The rows of T fall into 3 groups, and each row is roughly a mix of its group's hidden directions; some rows fit no group.
T (115 x 11):
[[ 29.9  -7.8 -13.5  22.3 -37.8  -0.4 -18.5  18.9 -34.8 -28.3  -5.4]
 [ 49.1  10.3  -1.4   3.0 -26.0  -8.4 -27.8  30.0 -29.3  -0.1   1.1]
 [ 34.3 -16.9 -19.5 -24.2 -38.3 -11.4  13.5  10.3  26.8   4.5  27.3]
 [ -0.8   3.2  -4.1  19.9  -0.4  -3.0  30.9  -5.1  10.8  65.3   1.9]
 [-12.5 -34.1 -11.2  21.5  19.9  28.3  35.6  17.2 -15.6  -8.2  28.6]
 [-37.5  -4.0  -4.2  11.4 -40.4  10.8  13.1  -7.0  13.7  29.2 -34.9]
 [-52.4  15.7  -8.2   8.0 -38.4  -0.7  -1.1  17.0   4.1  10.0 -28.2]
 [-24.6   5.7  12.1   2.5  35.8 -18.1  40.1 -12.7  18.9   9.9  34.3]
 [ 49.0   5.7   9.3  15.1   5.6   1.1  22.9  22.0  16.5  33.2  25.1]
 [-16.6  23.5  21.2  -7.5  -0.8 -25.1 -12.6 -41.9  19.0  21.3 -33.3]
 [ 47.1  -5.5 -24.5   6.3  -0.3  15.9  46.2   3.3   5.0  20.5  -8.3]
 [ 38.5  -0.8 -31.9   5.7  10.4  17.7  35.2  20.2   2.9  34.0   5.6]
 [-46.4  -6.6  -6.7  21.0 -12.4  -2.2  43.7 -14.1   5.2  27.2  -9.0]
 [ -3.8 -46.1  -7.3  11.7  -2.0  21.5  22.3  26.6  -4.6 -26.6  32.7]
 [ 42.8  -7.2 -10.6  21.7 -26.2  12.3 -26.6  21.7 -30.3  11.7 -16.2]
 [-37.8  -1.5  32.5 -13.4 -10.1 -25.9 -23.0 -29.8  -0.5 -29.9   6.8]
 [ 43.4  14.5 -37.5  12.8  14.8  21.4  10.6  30.4   4.4  18.9  -7.0]
 [-44.0   1.0  -7.0   3.6  29.7 -10.3  23.4 -25.9  31.3  24.5   3.7]
 [-14.6 -21.6  49.7   2.6 -27.0 -28.1 -27.2   1.2   1.3   9.1  17.4]
 [-42.4  -6.3  -4.6 -25.7  29.8   9.2  23.3  -3.8  36.7  -5.1  19.4]
 [ 60.6  12.0 -21.3   3.8  -8.8  -4.5  28.3  13.8   0.7  20.5  -2.1]
 [-16.5  -2.6  38.7  16.6 -22.3 -10.9 -49.2  11.7  20.8 -11.7   2.6]
 [ 30.1  13.0   5.0  -6.1  46.1  -5.3 -23.9  16.3 -13.3 -13.6  36.3]
 [ 15.0  16.0   3.7  -1.1  50.9   1.3 -21.2  33.0 -24.0 -19.0  15.3]
 [-61.4   0.1 -15.7 -15.3  25.6  -4.4  12.9 -18.8  18.0   4.1  -4.0]
 [-27.5  23.4 -16.2 -21.1  26.4  25.3  24.4 -15.5 -33.0  -1.5 -22.9]
 [ 12.7  35.2   3.4 -20.2   0.3 -12.3  10.8 -24.3 -34.8 -43.2  -6.5]
 [ -8.8  40.8   8.9  -8.6  -0.5 -16.2 -16.4 -40.4   6.8  10.6 -39.8]
 [ -0.8  43.5   3.2 -14.2  -0.3 -13.0 -25.0 -28.5  -0.4  19.1 -41.6]
 [-17.1  -1.0   9.2  17.6  -7.0 -45.7 -28.7  33.7  -0.7 -16.2  27.4]
 [-33.5 -18.9 -22.4  -8.2  19.6  10.4  20.5   1.9  47.7  -1.3  23.6]
 [-18.7 -13.1  42.9  11.7 -28.5 -19.9  -9.0 -20.3  18.3 -35.0  -6.3]
 [ 17.5 -18.0   1.6  12.3  14.8  49.0  34.4  10.2  -6.3 -24.8  21.2]
 [ 28.9  -2.8 -19.5 -24.3  26.4   1.6  11.7 -34.6 -35.7 -17.9 -19.0]
 [ -3.9  -7.7 -14.2  -7.3 -19.8  20.8 -17.0  30.2  26.8  50.3  13.6]
 [ 53.7 -21.4  -8.6  26.6   6.0  11.9  21.1  22.9  14.0  17.8   4.0]
 [  5.4  24.5   4.7 -10.4  41.4 -20.3 -15.8 -21.9 -42.2 -19.2  -6.1]
 [ 30.9 -48.0  -2.7   4.5 -18.1   0.6   7.1  12.2  41.1   2.2  17.1]
 [  1.2  20.7   7.4  30.4  31.8   5.6 -14.4  13.0 -36.3   8.3  39.8]
 [ -8.7  37.0  -1.2  -1.9   6.8 -27.5 -15.7 -30.0  17.2  37.3 -26.7]
 [ 50.9   3.6 -14.3  21.2  -0.7   9.2  31.0  27.8  13.2  23.3   2.0]
 [ 41.9   4.6  -3.3   8.6 -22.8  -2.3 -20.8  32.2 -43.2  -8.5   2.1]
 [ 39.7  -3.9  -4.4  12.3 -26.2   5.0 -14.5  30.5 -41.6 -21.0   4.8]
 [ 41.4 -25.6   0.6  17.3 -12.6 -11.2   6.2  34.3  37.5   4.4  14.4]
 [ -5.7 -43.4 -10.0   4.6  -0.1  39.0  20.2  19.5   5.5 -31.3  20.9]
 [ 47.2  15.3  14.2   7.9 -24.1  -8.4 -19.2  15.3 -41.2  -9.6  -5.0]
 [-42.8  17.9 -13.5   0.8 -32.3  -1.4  28.1  -7.9  -7.7  29.8 -24.9]
 [ 36.6 -34.6  -5.1   6.5 -26.9 -10.1  12.8  12.3  40.7  15.7  12.4]
 [ -2.9  39.7   2.6  -7.6  -0.7 -23.8 -24.3 -28.3   0.9  28.7 -37.0]
 [-20.3  10.7 -35.8 -12.4  -1.3  32.0  36.3  -4.0 -15.6   8.5 -34.2]
 [ 41.1 -24.4 -37.9   5.4   8.5  16.1  20.0  18.9  -0.4  31.0   2.1]
 [ 28.7  -3.9   4.9 -11.6  35.8 -15.3 -15.8   6.6 -22.1 -49.7   6.3]
 [-40.7  -8.4 -14.2 -21.9  33.1  14.8  22.0   2.2  34.3   2.2  20.2]
 [-41.9  -5.2   4.5 -16.8  35.6  12.9  29.5 -18.0  30.9   4.0  10.8]
 [ 16.1 -14.0  50.3  12.4 -20.0 -12.4 -39.2 -10.9   8.3 -17.3  -9.0]
 [-21.8 -16.7  11.2 -11.9 -28.6 -40.5 -24.2 -25.3  -0.1 -32.9   1.7]
 [  2.0 -31.2   6.5  13.8 -23.3  23.5  16.4  -6.7  46.1   7.2  31.6]
 [-16.7  -6.2   1.3  22.9  -2.9 -21.6 -23.2  32.3  34.4  -3.0  41.3]
 [ 51.6  -6.6  -1.3  21.3 -30.7  -8.5 -20.6  26.5 -20.8   6.8   4.7]
 [-26.5 -14.3  18.2 -11.6   5.0  26.7  24.7  41.0   2.4 -33.8 -15.8]
 [  6.0   2.7   9.4  -0.7 -11.4 -10.8  26.5 -29.6 -19.7 -47.3 -34.9]
 [ 35.9  20.2  -4.5 -24.5  -1.2 -23.4 -19.5  14.1  -9.7 -42.1  22.1]
 [  0.5  -8.1 -24.6  -7.3  17.6  15.2  46.5 -22.6 -26.0 -19.4 -28.4]
 [ 18.1  30.7  18.4   0.4   6.0  11.8  17.1 -36.4 -32.4 -19.6 -31.1]
 [-10.6  37.2  11.0  -1.0  -9.3 -14.3   3.6 -11.3 -14.3 -57.9  14.0]
 [ 15.0 -15.9 -13.9   9.1   8.7  26.6  20.6  36.2 -31.2 -23.3  31.7]
 [-32.4  -6.9   1.0   0.2 -26.2  20.3  14.6 -39.3  -0.2  25.6 -34.6]
 [  4.2 -21.2  18.3   4.0  17.9  12.9 -30.2  -4.6  17.9 -46.0  33.6]
 [ 30.8  25.4  -0.2 -30.1 -14.8   4.8 -30.3   3.6   6.1 -19.2  41.5]
 [ 16.1 -28.0   7.5  12.7   8.8  12.7 -21.3  38.1  33.8 -14.5  32.2]
 [ 23.8   6.4 -11.9 -30.2 -18.2 -31.6 -11.8   6.0   0.3 -42.8  28.2]
 [ 45.0 -11.1 -18.2  14.6 -25.3  19.6 -21.9  33.4 -22.0  -1.2  -2.6]
 [-12.6  17.2  19.3   6.9  -2.4 -25.3  -4.8 -47.2  25.8  22.8 -29.0]
 [-33.6  27.4 -25.6 -29.2  10.4  15.3  33.8 -23.2 -16.2   0.6 -11.1]
 [ 42.8  -7.8   5.7   2.6  33.2  11.6  36.4 -28.7  -7.2 -19.7  -6.8]
 [ 17.3   6.6  29.4  29.5 -14.2 -11.2 -40.8  28.0  28.2  -4.1  11.1]
 [ -7.0  -4.2  -6.3 -19.1 -44.3  29.5 -19.3  -4.8  30.7  31.3  13.4]
 [-29.6  -2.7   2.4  17.4 -23.3  -6.5  18.2 -35.9   2.7  31.1 -37.8]
 [-22.4   1.4  -4.0 -15.2 -39.4  22.4 -34.3 -10.2  26.5  29.0  13.0]
 [ 25.3 -23.0  10.2  -2.2   7.4  -2.7 -16.2   5.8  19.1 -51.1  34.5]
 [ 30.1 -49.1   0.5  14.1   1.6  -7.3  16.5  18.6  33.5 -12.9  18.0]
 [ 42.3  24.8 -11.2  -6.6 -29.5   1.1  26.1   5.9  15.0  37.6   0.5]
 [ 21.1 -18.7  44.5  26.9 -26.6 -19.2   9.1  28.2  -4.7  17.8   2.1]
 [ 35.3 -15.5  -2.7  14.8 -40.0   7.1 -26.9  17.5 -29.4 -17.0 -15.8]
 [ 40.7   1.1  -5.4  28.7 -22.3  -2.5 -21.3  14.5 -38.4  19.0 -16.9]
 [-38.9  13.3  17.3 -17.0   0.9  -5.2 -17.8 -39.9   5.0 -39.1  -5.3]
 [ 14.2 -30.3  -7.7  38.1  -7.9  -0.9  28.1  17.7  -7.3 -20.4  39.2]
 [  5.4  21.2 -28.4  12.8 -13.4   7.1  47.3   3.4   2.4 -24.5 -35.5]
 [-37.5  11.0   2.1  17.6   8.4  14.7   7.0 -10.7 -10.9  50.8 -28.4]
 [-39.9   3.3 -19.1  -0.5 -15.2   2.4  46.0   6.0 -15.0  22.1 -27.0]
 [ 20.5 -21.5 -23.3  31.5 -11.9   2.0  12.9  32.9 -21.3 -20.3  33.4]
 [-54.9 -11.7   6.6 -28.2  21.8  -1.0  19.0 -12.1  21.1 -16.3  10.7]
 [ 44.4 -29.7   0.6  -8.7   4.7 -17.2  -9.2  10.3  15.1 -40.9  21.5]
 [-15.1 -26.6  13.3 -21.8   5.1  11.8  16.2  27.5 -22.3 -39.7  30.9]
 [ 30.1 -11.7  29.5  16.5 -29.5 -18.5 -43.6  15.7  15.2   4.1   2.5]
 [ 45.5  -4.9  -4.5 -22.6  10.5 -20.1 -12.3  15.1  -8.8 -44.9  13.6]
 [ 46.4   2.7   9.5   9.8  25.7  -8.0 -10.4  36.6   4.6 -26.9  23.1]
 [-32.7   4.8 -16.2  11.3  20.3 -14.3  29.2 -21.6  44.3   1.0  20.5]
 [-16.2  37.6  10.6   4.7   1.1  11.5  37.3 -30.4 -32.0 -11.4 -19.7]
 [-36.7 -22.7  -6.9  -7.0  -8.8  17.1  12.6 -26.5  22.5  17.7  42.3]
 [ -4.9   1.2  36.9  17.8  -7.4 -36.2 -18.0  -2.5  17.9 -42.4  16.8]
 [-45.1 -27.6  11.2  -9.0  18.5  -8.7 -28.4 -22.1 -13.0 -29.5   6.8]
 [ 56.3  23.5 -11.9  17.3  14.4   6.4  30.2  14.8  15.2   3.6   4.6]
 [ -8.0   0.7  34.5   4.1 -17.1 -25.4 -46.9  16.1  13.9  10.6  28.8]
 [ 22.7 -12.0  51.2  31.7  -0.7  -2.2 -21.8  14.3  24.2  -0.4  15.5]
 [ 42.2  -2.7 -36.5  -4.4   0.8   7.5  39.8   3.6   9.7  28.7   9.3]
 [-45.8 -10.0  32.3  -2.9 -22.4   4.2 -18.8 -23.3   0.0 -22.2 -25.4]
 [ 13.9 -38.0 -20.3  11.3  -5.7  30.1  12.7  34.6   2.6 -20.4  30.1]
 [ 37.1  -7.7   0.9 -21.0  19.5  -8.1 -29.7  14.4  -9.8 -46.3  12.0]
 [ 39.5  -2.9 -36.4   6.4  15.2  17.2  25.0  24.0  -0.3  33.1   7.1]
 [-28.7  12.6 -33.5 -18.9  31.8  22.1  32.7 -15.6 -20.2  -5.9  -9.5]
 [ 47.5   5.2 -11.3   8.2 -28.5   5.9 -23.7  30.8 -28.4 -12.6  -0.1]
 [-13.5   7.5  -0.3   5.7 -35.4   1.9  18.6 -22.2  -5.7  24.2 -53.0]
 [-10.8  40.7 -25.8 -31.2  15.8  17.1  31.7 -16.9 -17.4  14.7  -5.9]
 [-45.0 -19.1   3.2   6.6  -4.0 -19.3 -37.2  -0.9   4.6 -39.5   2.3]]

Here is one row from each group, named. Which group is each of the other rows in?
[  9.2 -14.2 -10.1  29.3  17.8  21.2  40.3  15.6 -21.2 -16.6  34.7]	<128>
[ 36.3 -24.7  -5.8 -35.3 -33.0  16.8  -6.3 -14.2  19.6 -17.8  16.8]	<3>
[ -8.1 -13.3  51.8  19.4 -12.1 -28.6 -30.9   9.8   7.4 -12.2  16.7]	<103>

[ 56.9  -6.1 -12.1  16.0  -3.6  -2.9  27.2  21.8  14.0  23.0  12.6]	<103>
[ -0.3   0.8 -27.1  22.2 -28.4 -17.0 -34.1 -13.5  11.2  25.9 -36.5]	<128>
[-50.6 -10.9 -15.8 -20.2  24.6   4.0   5.1  -8.4  34.4  23.6  -1.8]	<128>
[ -5.3  39.4  11.1   3.0   3.3 -41.2 -12.5 -27.5  -6.1  31.1 -21.5]	<128>
[ 25.9  18.9  12.4  12.6 -15.4 -20.0 -14.6   7.8 -58.6  -4.4 -10.3]	<128>
[-47.5  16.1  22.0 -28.8 -10.9   1.2 -19.0 -33.2 -12.3  -9.0 -12.3]	<103>
[ -1.2 -16.1  -7.0  -6.2   5.0  13.8 -25.6  -5.1  20.7  60.1  22.7]	<3>
[  8.6   3.0 -49.6 -32.0  24.5  13.5  23.0 -28.6  -8.4   4.0   4.0]	<103>
[-46.4 -12.3  -5.2  -6.4  30.6  -1.1  29.4 -11.4  32.0   9.6  19.6]	<128>
[ -0.6 -17.8  -0.9   3.2 -14.6  17.1 -10.5 -15.3   6.5  51.7 -43.6]	<3>
[ 41.7   5.9  13.7  25.0 -27.1 -24.6 -15.1  11.3 -38.7   4.2  -0.4]	<128>
